A single turn carries every row of the set below to another of its rows. Some are shown first; where does it send the rows asked next?
z_129: [  3   2 -24 -10 -16  54 -26 -42   2  -4 -42  -3  -2  10  17  -9  -1   9]
z_167: [-35 -15  23 -15 -19  -6  17  -5 -19  35 -10   0  24 -15  20  20  17  -8]
z_524: [ 33 -45  17 -44 -35  11   0 -13  27   6 -25  -1   0  -8 -25   2  21  -1]
z_185: [ 19  -4   4 -17  -5  15  15 -65  11 -13 -19   2  26  14   3 -20 -47  -5]
z_511: [-26  -6 -31 -37 -39  12 -18 -34   1  13 -13   1  15  49  21  22 -18 -17]
z_626: [  3  14  37 -21  -5 -17 -37 -32   5 -18  -2 -22 -16  16  25  -7  17  17]
z_147: [  9   4 -20  -4 -16  -9  29 -35  15  34 -11 -47   5  26  18  23   0 -11]
z_617: [ 40 -30  24 -39 -41  10 -19   1  -8  20 -56 -19 -17  25  -6 -15   3 -10]
z_311: [ 10   0  33 -47  -1 -21   9 -16  17  -5 -37  -1  28 -31  15  25 -22 -23]
z_522: [  8  17  -2 -46 -32  -2 -36   4  22 -27 -27 -18  32  47  19   3  -9   1]
z_44: [-36 -30  24 -52 -58  -3   1 -10  -1  21 -16 -25  32  14  -1   2  10  18]
z_530: [ 16  13   6 -48  -9   0 -33  16 -27  -1 -14   2  -8  -9  18  15  25  -4]
z_872: [  7 -31 -13 -13   0  17  14 -23 -23   9 -15 -59 -15 -12  15  -5  -9  -2]
z_359: [-18 -31  45 -17   1   9 -26 -42   5   5 -42  -3   6   6   4  27 -18 -39]
z_931: [ 42  -5  -8 -44 -41   6  -6 -13  16  10 -38 -33  33  32  15 -19 -43 -18]
z_796: [-24  12  -8 -25 -27 -23 -19 -16 -19  23 -12  17 -14  11  28  -8 -40 -16]
z_641: [ 17 -21   6  26  -6  -2  -6 -20   2  11 -17   6  19   9 -14  19 -27 -39]
z_179: [ 46  17  25 -18 -54  -6  -5  -2   3  -3 -34 -29 -19  -5   3   6 -33 -10]
z_41: [ -1 -17   9 -24 -39 -25 -16 -40   8   0 -18 -13  -7  23  -8 -13 -49 -48]
z_395: [-15  -1  11   1 -33   3  26 -34  -4  -3 -31   4  45  20   3 -38  -1  13]
z_712: [  5   9  25 -12  -9   0  -9  -2  33 -11 -46  -4  28  19  35 -31   4 -30]
z_231: [ 13  -2  35 -34   2  -7 -38 -48   3  31 -24 -34  20  -6   5  41  -9 -11]
z_292: [ -1 -14 -24 -24   4  27 -21  -4 -18  25 -16  11  20  -9  37 -14  12 -10]
z_183: [ -6   9  18 -25 -17   8   7 -15  -3  -7  -1 -39  13  31  -3  12  43  30]
z_537: [  3  41  12 -41 -24   9  18 -25 -15  38 -16 -18  11 -11 -10   7  14  20]
z_992: [  0  -1  25 -43 -30 -22   6 -31 -37  -2 -30   0   4  25   6 -34 -30  30]
z_114: [  7 -47  14 -39 -53  -4 -24   2 -14  17 -50  -4  25  14  18   8 -29  21]
z_502: [  9 -19   4 -25  -2  47  21 -42  -3  14 -29 -35  -5  29  25  13 -23  25]
z_67: [-13 -17  -1 -30  11 -10   3   9   9   2  18   7   5   8  -5  35   2  -6]
z_84: [ 20  -2  12  -7 -38 -18  -8   5 -27 -21 -25 -36  25  -8  16  14  29 -16]
z_302: [ 29 -12 -17 -46 -22 -12  -3 -21 -29 -16 -30 -13  -1  12 -43  -7   9  -7]
z_529: [  3   3   0 -35 -14  34  18 -20   2   4 -20 -32  30  17 -35  18 -44  13]
z_212: [-28  -9  46  -2  -1 -14 -22 -23  29  12 -31 -26 -13  27   2 -14 -20   3]

z_41 goes to z_931
z_712 goes to z_992
z_537 goes to z_67
And these:
z_129 goes to z_212
z_44 goes to z_292
z_359 goes to z_617
z_522 goes to z_395
z_179 goes to z_529
z_231 goes to z_524
z_311 goes to z_302
z_167 goes to z_530

A single turn carries every row of the set below to another of its rows. Some are shown first; where does it send the rows asked next?
z_286: [ 26  33  -9  12   1  17 -31  12 -32  29  -3  -9 -23  12  -8   2]
z_732: [-11  -8 -34  35  29  -8 -16 -21 -11 -23   6   2  24   6   9   3]
z_807: [  2  36 -11   3  21  -2  15  27  -2 -14  46 -39  16 -12 -22  19]
z_463: [ 35   0  30  17  -1   8  -1 -19  -5  -3  30 -29  46   3   0 -30]
z_923: [ 39   1  24  14  -3  48  -1 -17  -9 -12  15 -38  29  -7   8 -37]
z_122: [ -4 -17  -1  35 -17  -4  14  20 -15 -37  -2 -28 -17  -8  17  16]
z_402: [-14 -22  -5 -10  -9  13  48 -13  -9 -14  24  -7 -17  -2  -5  -8]
z_531: [ 26  51 -10  10   7  11 -21   3 -20   7 -13   8 -17  26  -2   3]
z_549: [  3 -21  20  11  -6  23  31  -3 -15 -36  -4   8  -2   6 -22 -18]
z_126: [ 21  38   1  -3 -13  23   6 -11  38  -7   6 -28  15  10  27  41]
z_433: [ 18  19 -11  -9 -16  42   6 -30  25  -1  19 -34  18   2  17  42]
z_120: [ -4  32 -21  12  29  18  13  19   1  -2   5 -40  21 -25 -17  43]
z_313: [  6  27   5  27  20  30  16  18  26  32   7   9  15   7  27 -26]
z_287: [ 55  28   3  15   3   6  -5  -7 -11  13  16 -44  30   0   4 -35]
z_31: [-10  27 -42  -6  17  22  13  29  -3 -21  15 -38  20 -28 -11  22]
z_702: [ 52  14  18  30  -4  32  -6  -3  -1  21  12 -38  24  -3 -13 -29]
z_33: [-26   1   4  11  25  31  16  10  -7  31   2   9 -10  -9  20 -26]
z_686: [-11 -12 -41  31   2   6   5 -24   2 -23 -22 -17  29 -15  18   9]
z_164: [ -2  35 -12  -6  18  16  17  15 -22 -15  20 -57  -3 -32  -9  22]
z_844: [ -2  -9  14   7  -9   7  18  25 -51 -22  16 -22  -4 -16  30  -2]
z_797: [ 12 -18 -14  -2   1  47   6  23 -10 -55  33 -24   9  -3   3  -6]
z_806: [ 12  12   6  10 -26  19  12 -30  36 -14  37 -12   9  18  26  23]
z_239: [ 21  28  12  13 -10  15 -25  19 -20  -6 -13 -28 -39   5 -15   9]
z_600: [-22 -10 -28  29  32  22  -1 -27  -5 -27 -25  -2   9  -7   0   0]
z_229: [  2  22  10  32  15  47  13   6  -6  38   4  20  14   1  22 -18]
z_321: [ 11 -35   0  -6 -15  29  -6  35   8 -18  27 -24 -17   9   6 -16]
z_893: [ -5  36 -20  -4  37 -11  21  16  10   8   3 -41  25 -17 -13  18]
z_275: [ 24  29   8   0  -5   1 -36  13 -15  -9  11  -5 -15  28 -20  15]
z_745: [ 11  -5  -1   3 -23  41  11 -25  41  -8  19 -42  -3   0  27  12]
z_744: [ 19  21 -10   2 -13  19 -34  35 -20   9 -11  -4 -21  11 -12 -12]
z_593: [-23  10  14  21  22  13   6  25   1  23  21  22  14   5  29  -7]
z_32: [  8   1 -36   3  27   9 -14 -39   6 -11 -12 -12  38   8  19   3]
z_270: [ -6  11  11  20  -6  29  14  19 -15  31  -2  13  12 -10  37 -30]
z_291: [ 43  14  23   8 -20  29   9  -4 -12   2   3 -22  26  -7 -19 -41]
z_105: [  8  14 -18 -15 -35  27  27 -27  31 -11  15 -31   6  -3   6  24]
z_696: [ -7 -14 -37  22  23  10  -3 -38   7   5 -13 -16  30  -6   6  16]

z_313 goes to z_126
z_702 goes to z_120
And these:
z_31 goes to z_270
z_239 goes to z_600
z_593 goes to z_806
z_402 goes to z_321

A single turn carries every row of the set below to another of its rows. Some are shown first; where does it send the rows asked next?
z_22: [ 25   2  20  12   1  15 -17   3  -2  -6  17 -34  -3  -6 -11 -10  22  18
 -34   9  31  26   8 -47   7 -22  -4]
z_514: [ 10  -4   1  36  -3  16   4 -10 -21   2  -1 -36   4  26  -2  20 -45   8
 -27 -10 -36  20   7 -12 -14 -33  -2]
z_357: [ 14  16 -12  11  -6  14   9  24  20  34 -36  -6  18  29 -10 -12  11   4
  -7   0  -8 -40 -38  -9  22  12 -12]
z_951: [ 33 -15 -15   0 -26  24 -25  -8  41   2  10  -9  12   2 -16 -16 -12   1
 -11  42   1  14 -21  12  30 -10 -14]
z_98: [ -1 -13 -18   4   0 -35  28  18 -25   4  -5  -2 -12  -7 -12   2 -17 -29
  10 -10 -20 -31   5  29   1 -48 -24]
z_719: [ 16 -12  13   7   0 -42   1  18  30  -1   2  -1   3  16  -2  -1 -26 -16
   3 -51 -35   4  17 -15  11 -17  -8]
z_301: [-15  -8  -8 -13  15  18  -9  -6 -54  -7 -25  -9  26   9 -25 -24 -12  15
  28   5 -30   5   2  -1   3 -57 -31]
z_824: [ -2   1  13  35   4  29   7   4  33  -4  12  13 -11  29   5  -8 -11  25
 -34  -1 -30 -22   3  15 -16  11  13]
z_619: [-14 -16 -12   0 -35  12  -7 -20  26   8  -4   7 -23  -3   0 -15 -18  21
  -8   2  -6  53   1 -12  21  -7   1]
z_13: [  4  -1  25  -5 -28  -4  23  35  19  -5 -18   6 -18  34  -8  -5   9  46
  23   4 -37  24 -28  19   2 -12 -26]
z_624: [  7  -4   7  21  22  15 -26   0 -15   5 -30   5  15  -2 -33  31   5  32
  39 -15   3  19   6  -8  13 -29  20]
z_542: [ 13 -30   3   5  10   8  17  -1  12  13 -53 -18  32  -8   5  20  10 -15
   0  26  13  11 -19 -34 -30 -14 -12]
z_73: [ 10 -16  36   1  33  32  -1 -12  -3  -1 -29 -11  35  -5 -24  15 -14   4
 -20  19  13  19   2  39  11   5 -33]
z_273: [ 31 -28 -15  -3  25  33  -6  39 -21  20 -18   3  23  15   8  -8   9  16
   6 -18 -11 -29 -14  12 -35  -2 -29]
z_492: [-11 -17 -20  14  31 -13   7   3   2 -34   2  18  23  36  -8  24  14  32
  -1   9 -21  35   9 -18  21 -13 -26]
z_972: [ 11 -16  -7 -19 -30   2  19  17 -16  12 -15  14  26 -20 -33   1   3 -24
 -14 -17  22  51 -33  -5   3 -21 -18]
z_423: [  3   1   9   9  12 -14  24  -8 -25  -9 -18 -10  23   5 -12 -38   8   5
  -1 -32   3  21 -69  11 -19 -31  -8]
z_408: [ 19 -40  24  21   6   0  19  26 -22 -20 -21  -5  14   4 -30 -21 -12 -10
 -19 -33 -24   6  26  34 -19   1  -6]
z_65: [ -5 -46   8 -15  12 -13   3   5  12  -8 -11  22   4  20 -12 -30 -34 -22
 -12   3  46  -6  15   6  18 -21 -10]
z_391: [ 20   4  29 -24   3 -26  18  30 -32   1  10 -12 -18  -2 -13 -13   0  23
  12  30  -5 -41   5   1  28 -11   3]
z_934: [ -9  -2  -4 -35  23   3  -3   2  15 -25  25  13  29  -8 -37 -26  25   8
  -2   0  19 -25   8 -26  12 -11 -26]
z_102: [  9  14  35  16  40 -24  22 -13  15  -9 -15   2  -4 -16  -3  -1   9  25
 -22  -8 -17  36  -8  -8 -24 -45 -29]
z_3: [ 31 -11   4  17 -11  10   5   9  31 -10   7 -54  -7  -3  -8  21  -5  17
   1  15  14   1  -5  -2  27 -17  29]
z_220: [  1 -35  30   0 -32  12 -24 -18 -30 -11   5   1  25 -21 -14   9 -22   2
  -2  28 -10  16  12  -2 -15 -34  20]
z_151: [  2  -8  47 -15 -19  -5  13  37 -33   7 -19  12  31 -21   6 -24  34 -22
  -4  12  -8 -10 -29  11  -3 -28  -2]
z_141: [ 12 -27   0 -61  13  21   1  12 -26  15 -15  -7   5 -12   5 -28 -47   8
 -19  -4  -8  -4 -14 -11  -2  -8 -33]
z_248: [ -6  -7   7 -19  31  10  31  28  15 -27  23  11  28  30   3 -37   9  22
  14 -21  -9  -6 -13  40   9 -33 -20]
z_326: [ -8   1  24  -1  32  -9  -3 -16 -20   3  25  18  44   6   1 -18  20 -21
  11  -1 -10   6  10  22   3  16 -40]
z_852: [-11  31   5  16  38  24  36   2  -9  30 -24  -5  -1  -6  10  -4  16 -10
  13  -6 -42  -7  -8   5 -19  -4 -10]
z_2: [ -1  -7  -9 -11  -5  10 -20  18  21  10  12   0 -16  -6  35   0  -2  19
 -43  -2 -10   2   8 -42  29 -24  -9]
z_112: [-48 -18  37  -1  -9  12  -8  22 -20 -30 -26   0  -3   8 -18   9  27  18
  29 -24 -15 -12  -8  12  -4 -15 -11]
z_477: [ 38 -13   8  11  -3 -29   9  32   7 -20   2  23 -17   3 -20 -10   3 -17
  -8   6 -26  14 -49  -6   3   6  22]
z_942: [ -9  14  11 -21  22  33 -19  28 -17   6  -4  -9 -26  38 -11  -3  -5 -10
  29   9   6  -9 -26 -40  19 -13  -8]
z_901: [ -4  26  15 -14 -11  18  33   3  27   2  51  -9   4   9  10 -14   8 -11
 -10  30  -3 -18 -24  -5 -15 -23  -8]
z_864: [ -9 -15   5 -23 -29  32   6  15 -27  -1  23  14  25  18   6 -20   0  34
 -23  21  32  10 -25  -1   1 -49   0]

z_2 goes to z_951
z_408 goes to z_852
z_542 goes to z_492
And these:
z_972 goes to z_624
z_141 goes to z_73
z_98 goes to z_273
z_220 goes to z_514

